In the rows, 100 means zero.
A single turn carries every row of the set below to another of its rows. Some are shown first; where does it send the rows asked next?
Vemi: 94,115,84,87,101,107,98,79,94,135,95,103,70,59,100,106,72,58,82,103,107,109,119,126,117,145,80
limog: 76,139,77,65,109,95,100,81,81,140,110,104,83,71,108,100,64,71,71,85,120,105,97,121,112,155,77
Figo: 94,108,135,117,102,106,101,94,103,99,121,110,124,102,93,88,78,84,64,96,121,97,113,107,135,123,131
Bolof: 88,105,113,87,86,81,107,95,117,98,106,73,102,135,110,122,90,83,113,85,135,95,83,110,117,116,83
lafi: 84,128,125,92,112,110,98,86,100,109,128,110,121,98,92,78,81,108,50,84,142,95,103,114,118,121,109
leduk: 96,112,127,109,121,107,80,93,105,101,116,108,117,112,69,74,84,95,61,86,110,92,105,89,110,109,111
Zesit: 125,130,104,103,126,74,81,103,79,116,97,90,66,117,136,93,102,63,83,78,93,95,96,93,100,134,127
luze: 93,102,130,92,106,94,82,88,98,88,124,96,114,114,61,92,80,88,64,82,118,89,107,99,111,115,123
mapar: 72,128,76,75,113,88,105,70,101,137,92,106,100,69,107,88,69,72,67,114,101,114,118,97,108,142,78
zar: 114,151,110,77,117,76,93,104,79,123,118,101,79,116,133,89,105,78,67,66,114,113,79,97,92,130,126
Sileb: 83,122,133,112,95,116,93,100,92,106,114,101,128,94,84,75,86,81,68,101,111,102,112,92,111,99,122
sego: 88,112,128,93,103,96,96,87,104,117,115,102,133,99,90,65,82,92,56,97,119,104,119,90,92,108,125
vunim: 82,127,74,77,112,92,96,73,105,136,85,116,86,71,108,97,52,72,77,119,126,99,108,100,133,132,92
bepom: 103,143,93,104,108,87,96,104,74,130,88,91,86,116,140,85,103,58,86,72,87,103,97,93,97,115,134
petub: 101,106,93,78,109,78,100,96,102,94,80,84,100,129,127,116,99,83,115,81,138,119,92,118,118,118,78
tive: 105,138,91,84,109,70,108,87,94,142,96,95,87,117,142,84,99,67,71,77,90,108,101,88,83,125,134
bege: 73,126,70,84,113,101,108,80,96,130,94,122,97,82,91,106,59,59,76,95,95,110,106,108,137,149,82
tuli: 98,124,136,109,94,83,83,90,108,110,121,101,110,94,87,82,75,104,71,103,126,95,106,89,102,97,121
zol: 101,102,93,81,103,76,100,97,109,99,71,82,108,127,117,115,92,82,110,79,126,114,103,130,127,118,73
sisit: 93,107,116,79,82,73,102,103,118,103,98,67,94,132,103,121,86,73,111,89,116,92,84,109,117,120,83
sed: 94,95,101,60,98,97,101,101,112,104,91,86,93,125,105,117,82,65,110,102,151,111,86,106,122,121,81
rofat: 105,94,110,58,103,93,98,106,120,100,80,87,98,132,101,111,87,63,100,104,140,112,90,106,132,116,88
Kat: 119,135,94,92,106,85,98,102,89,136,100,106,69,118,119,99,106,58,84,57,82,119,95,103,88,118,124
mivo: 119,129,88,88,109,75,101,82,93,119,96,94,66,126,121,107,113,69,79,52,90,106,99,116,99,122,129
tigi: 74,133,75,88,110,115,100,82,88,134,82,103,87,65,105,91,76,58,78,116,100,109,112,102,125,132,78
pofus: 85,120,74,66,115,93,103,71,97,109,93,117,83,79,86,116,74,61,72,104,106,121,108,114,140,148,84
bul: 116,139,87,93,102,60,96,93,83,137,90,103,80,105,142,96,85,72,93,68,108,114,103,104,93,113,137

leduk turns into bege
Bolof turns into sed
Now find these:
lafi turns into limog
Vemi turns into Zesit
sisit turns into rofat
mapar turns into tive
luze turns into pofus
vunim turns into bul
tigi turns into bepom

A single turn carries every row of the set below to another of its rows. Some are shown first; where does it send the rows asked next?
vegib: 120,91,106,91,101,65,109,90,83,80,121,100,107,147,79,101,63,120
bakog: 99,113,97,98,94,103,105,106,76,95,101,92,112,124,65,54,52,116
rebek: 86,72,104,112,103,101,127,88,62,69,81,101,103,125,72,102,64,125
Lege: 89,116,117,102,109,88,100,105,53,56,99,81,97,130,87,65,50,102
Fil: 108,95,94,70,121,63,96,103,85,75,75,79,81,137,117,99,72,119
nof: 117,111,91,94,97,81,95,97,71,59,93,70,88,94,122,70,91,161
dida: 119,92,112,97,113,67,133,90,83,64,83,87,100,119,111,105,90,136
seko: 100,69,92,98,146,96,97,99,52,56,78,105,105,128,103,57,72,138
Legog: 109,96,63,97,103,61,100,94,84,78,97,92,74,116,98,64,89,163
zuka: 89,88,71,96,111,91,102,88,74,78,112,79,93,141,55,65,77,154
Bolaz: 115,114,96,99,71,66,105,86,72,76,103,86,85,109,101,86,77,92
Pog: 95,66,82,102,108,125,108,71,56,77,88,82,81,131,100,60,106,138
Nuv: 72,107,83,91,89,103,80,81,67,92,105,80,79,102,104,107,83,133
Voru: 78,101,104,105,105,98,106,81,60,66,91,72,91,126,85,77,80,174
nezor: 103,80,85,85,100,126,100,81,85,87,102,75,76,89,116,96,92,139
peze: 132,93,81,83,92,70,97,94,63,83,117,56,94,101,110,54,75,108
rapa: 109,61,90,106,84,111,121,87,65,80,93,97,91,103,99,70,81,88
Pufi: 124,64,80,98,98,109,98,69,75,96,122,73,91,100,107,84,84,98
zel: 102,115,91,97,96,74,66,71,75,71,113,90,87,109,107,105,58,107
Dano: 119,85,111,71,107,106,107,85,97,78,100,71,85,130,109,45,64,103
kop: 136,60,93,87,94,74,103,101,75,79,104,99,105,112,127,74,57,106
geluz: 100,109,77,105,89,73,103,91,95,78,97,129,100,107,95,84,85,117
Zefu: 124,100,56,101,87,97,102,70,62,80,99,72,84,123,104,97,106,122
tos: 102,119,83,100,121,112,95,77,75,79,117,74,92,112,139,63,93,125
mibe: 110,59,105,89,112,103,96,96,66,68,106,106,111,141,87,77,43,103
pani: 67,108,80,102,109,120,83,88,50,89,113,73,96,110,111,66,77,119
ruged: 96,113,67,108,93,112,85,78,54,50,109,66,91,125,82,94,58,123
luki: 93,91,63,97,101,89,86,85,68,57,96,67,108,124,92,70,30,146
milig: 122,86,112,102,130,91,111,85,81,83,114,76,96,98,133,50,79,142
vut: 104,101,111,103,126,75,102,72,87,87,95,102,81,127,99,103,84,157
Pip: 92,112,108,90,118,59,92,70,75,46,112,74,91,134,99,79,55,134
vizag: 103,89,108,103,90,49,106,96,76,78,110,99,98,125,105,92,37,130
zufo: 98,88,89,104,87,83,108,52,87,70,103,100,82,124,68,101,60,135
puzot: 88,56,79,112,111,95,129,84,94,63,115,98,100,102,115,71,78,111
dagev: 108,90,81,99,106,123,81,94,58,37,100,76,86,101,116,51,69,124
Sasit: 101,94,89,98,130,144,104,97,71,80,95,79,90,108,99,90,71,151
Babeb: 138,68,75,103,110,82,133,81,77,87,98,82,110,102,105,77,91,145
Fibe: 133,69,100,94,109,70,119,103,78,91,118,109,93,128,110,59,88,113
gedib: 102,73,77,93,99,108,79,93,48,78,87,106,80,117,75,56,61,102
Feve: 99,68,67,100,110,94,96,86,81,57,95,85,79,108,119,35,58,146
Somir: 118,81,117,94,129,96,122,106,65,55,91,78,98,120,123,48,81,110
feb: 89,102,100,109,128,101,73,107,45,74,103,87,106,106,103,58,44,122
Zele: 90,64,112,109,114,83,108,104,63,77,111,115,90,136,95,53,48,120
Tama: 105,133,87,101,131,111,96,85,79,73,99,84,91,123,114,97,79,151
vunis: 124,96,49,73,93,76,77,78,81,66,92,76,105,125,104,86,75,129
Viz: 79,70,82,104,130,84,119,114,63,74,94,68,109,125,96,97,51,127
Fafu: 112,64,62,76,108,111,89,71,81,66,108,82,96,135,87,51,93,122
Fekur: 98,66,91,108,127,120,97,90,54,103,94,96,96,127,69,91,73,129

luki turns into vunis
geluz turns into puzot
seko turns into Pip
Now find these:
Pog turns into Voru
Bolaz turns into rapa
Fekur turns into vut
nezor turns into Sasit
Zele turns into vizag

A single turn carries every row of the set below to another of its rows. Some are shown first; where does it send the rows asked next?
Seri: 79,110,64,94,117,100,96,117,88,87,81,136,114
mifo: 82,123,85,101,124,100,122,109,84,117,93,128,101
Sena: 77,109,59,98,114,89,94,126,102,106,71,116,121
Miton: 92,101,96,95,92,104,96,123,94,91,87,49,105
Tuga: 75,105,123,92,91,72,94,103,92,73,98,120,106
feba: 70,103,98,92,91,73,94,106,91,67,88,125,110
Luvi: 88,113,88,95,83,139,117,88,101,101,91,109,93
Digi: 70,116,104,101,99,73,123,100,86,94,93,121,98
Fav: 107,90,106,96,99,117,52,120,98,87,102,85,103
dako: 101,114,89,112,112,117,107,110,86,132,100,83,86
Dagit: 87,107,76,92,81,140,105,92,103,85,85,113,100
mos: 129,96,92,92,88,90,115,126,102,128,101,113,115
mita: 131,92,105,87,84,91,101,127,106,121,106,111,117
mone: 126,95,74,91,87,91,111,129,102,120,94,118,119
Pifop: 74,112,126,96,96,72,111,100,90,91,101,117,99
tugik: 84,96,86,87,106,89,61,129,110,84,80,114,128
Reze: 94,104,136,86,113,100,75,113,96,87,111,120,110
lek: 94,103,113,88,78,139,93,90,107,85,99,105,98
kudo: 90,102,82,97,92,105,100,123,93,91,81,52,106
bepu: 67,111,87,99,96,72,112,104,87,81,85,127,106
fuma: 90,118,130,95,121,99,109,106,88,117,110,118,98
vazor: 90,101,92,87,76,139,89,93,107,76,90,111,103
leg: 127,89,77,87,84,91,97,132,105,107,94,118,125
kozu: 131,87,96,84,81,91,90,130,107,108,101,115,123
zabeb: 92,99,130,87,107,88,64,123,112,99,99,102,120
Zuvet: 93,111,111,93,82,139,111,87,104,101,99,104,92
noris: 95,107,52,111,108,118,96,117,86,112,83,94,97
fezaz: 91,115,132,97,116,88,99,115,106,131,102,98,107
neda: 90,104,86,98,93,105,104,122,92,96,84,49,104
tis: 108,104,122,104,105,117,80,111,93,118,111,78,90
Mab: 92,103,94,97,93,105,103,122,92,96,87,48,103
rad: 98,94,63,101,100,118,62,122,94,85,85,95,107
vuf: 82,121,88,104,119,88,118,117,99,135,85,107,108
pud: 86,98,96,84,110,100,66,120,95,69,92,131,119
vem: 92,99,88,95,91,105,94,124,94,87,84,50,106

bepu turns into Digi
fezaz turns into zabeb
leg turns into mone
Now find these:
Seri turns into mifo
dako turns into tis
Miton turns into vem
Zuvet turns into lek

